W = [[5367, 3706, 5501, 5315, 6211, 6646, 5927, 4612, 5783, 5457], [6441, 6869, 6259, 5422, 7437, 6361, 6778, 5773, 5626, 5999], [8247, 4590, 6057, 6707, 5223, 5413, 6327, 9654, 5831, 6261], [4873, 4165, 5970, 5050, 6877, 6185, 6135, 6380, 8129, 5965], [5424, 3790, 5335, 5549, 6089, 6869, 5764, 3890, 5366, 5592], [5403, 4310, 6190, 6009, 6460, 6011, 6101, 4760, 6028, 6502], [6239, 8047, 6396, 5739, 7135, 6653, 6047, 1295, 6565, 5846], [6540, 4854, 5757, 5676, 6657, 6559, 5964, 4653, 7635, 5348], [8015, 8683, 6238, 7216, 5673, 6272, 5617, 8375, 4989, 6310], [6239, 4742, 5692, 5684, 6948, 6945, 5951, 6319, 7537, 5135], [5897, 8773, 6493, 6045, 7332, 6773, 6021, 1266, 6562, 5855], [3424, 8141, 6340, 7912, 6255, 6119, 6508, 4718, 5451, 6541], [6185, 7487, 6175, 6112, 6008, 6363, 6681, 3785, 6621, 6308], [7895, 6864, 6234, 7148, 6205, 5834, 6135, 7714, 6251, 6910], [6267, 7422, 6375, 5598, 7242, 6549, 6451, 3713, 6076, 6042], [5792, 4615, 6134, 6708, 5521, 5597, 6095, 9352, 5409, 6401]]
W[0,0] -> 5367
W[14,4] -> 7242
W[1,3] -> 5422
W[12,0] -> 6185
W[8] -> [8015, 8683, 6238, 7216, 5673, 6272, 5617, 8375, 4989, 6310]
W[3,0] -> 4873
W[4,0] -> 5424
W[:, 0] -> [5367, 6441, 8247, 4873, 5424, 5403, 6239, 6540, 8015, 6239, 5897, 3424, 6185, 7895, 6267, 5792]
W[8,6] -> 5617
W[12] -> [6185, 7487, 6175, 6112, 6008, 6363, 6681, 3785, 6621, 6308]
W[14,1] -> 7422
W[13] -> [7895, 6864, 6234, 7148, 6205, 5834, 6135, 7714, 6251, 6910]
W[1,5] -> 6361
W[2,8] -> 5831
W[:, 1] -> [3706, 6869, 4590, 4165, 3790, 4310, 8047, 4854, 8683, 4742, 8773, 8141, 7487, 6864, 7422, 4615]
W[:, 8] -> [5783, 5626, 5831, 8129, 5366, 6028, 6565, 7635, 4989, 7537, 6562, 5451, 6621, 6251, 6076, 5409]
W[13,3] -> 7148
W[4,5] -> 6869
W[6] -> [6239, 8047, 6396, 5739, 7135, 6653, 6047, 1295, 6565, 5846]
W[14,9] -> 6042
W[10,5] -> 6773
W[6,4] -> 7135
W[14,2] -> 6375
W[7,0] -> 6540
W[5] -> [5403, 4310, 6190, 6009, 6460, 6011, 6101, 4760, 6028, 6502]
W[0,1] -> 3706
W[1,8] -> 5626
W[:, 3] -> [5315, 5422, 6707, 5050, 5549, 6009, 5739, 5676, 7216, 5684, 6045, 7912, 6112, 7148, 5598, 6708]
W[6,7] -> 1295
W[12,8] -> 6621
W[3] -> [4873, 4165, 5970, 5050, 6877, 6185, 6135, 6380, 8129, 5965]
W[5,6] -> 6101
W[3,1] -> 4165
W[14,8] -> 6076
W[7,4] -> 6657
W[15,0] -> 5792

A =
[[-19.9  19.4  10.1  -5.7  -5.9  20.8  25.3  17.8 -18.5  -7.1 -14.1   6.8
  -23.0 -17.9]
 [ -1.5  -0.9  -8.9  -0.8   1.2  -2.2  -3.3  -0.9  -4.1  -5.9  -3.4  -5.5
    1.4   4.1]
 [-41.3  21.8  15.1 -12.0 -13.5  25.0  24.9  23.1 -47.7   8.3 -34.3   9.9
  -25.9 -41.3]
 [ 29.1 -11.5  -3.9  10.9  14.5 -17.0 -16.3 -11.8  37.0  -5.5  24.9  -6.7
   25.2  34.3]
 [-23.0  20.3  10.2  -5.4 -10.4  28.4  31.0  21.7 -31.5   2.9 -17.7   8.2
  -19.2 -27.6]]
Rows and columns are counted from 0.
(0, 0)	-19.9
(0, 1)	19.4
(3, 3)	10.9
(2, 0)	-41.3
(4, 7)	21.7
(3, 8)	37.0
(3, 9)	-5.5
(4, 3)	-5.4
(1, 7)	-0.9
(4, 10)	-17.7
(2, 7)	23.1
(4, 2)	10.2
(3, 7)	-11.8
(2, 8)	-47.7
(0, 9)	-7.1
(2, 2)	15.1
(1, 9)	-5.9
(4, 11)	8.2
(0, 13)	-17.9
(2, 3)	-12.0
(0, 6)	25.3
(3, 10)	24.9
(2, 5)	25.0
(0, 5)	20.8
(3, 13)	34.3
(2, 6)	24.9
(3, 11)	-6.7
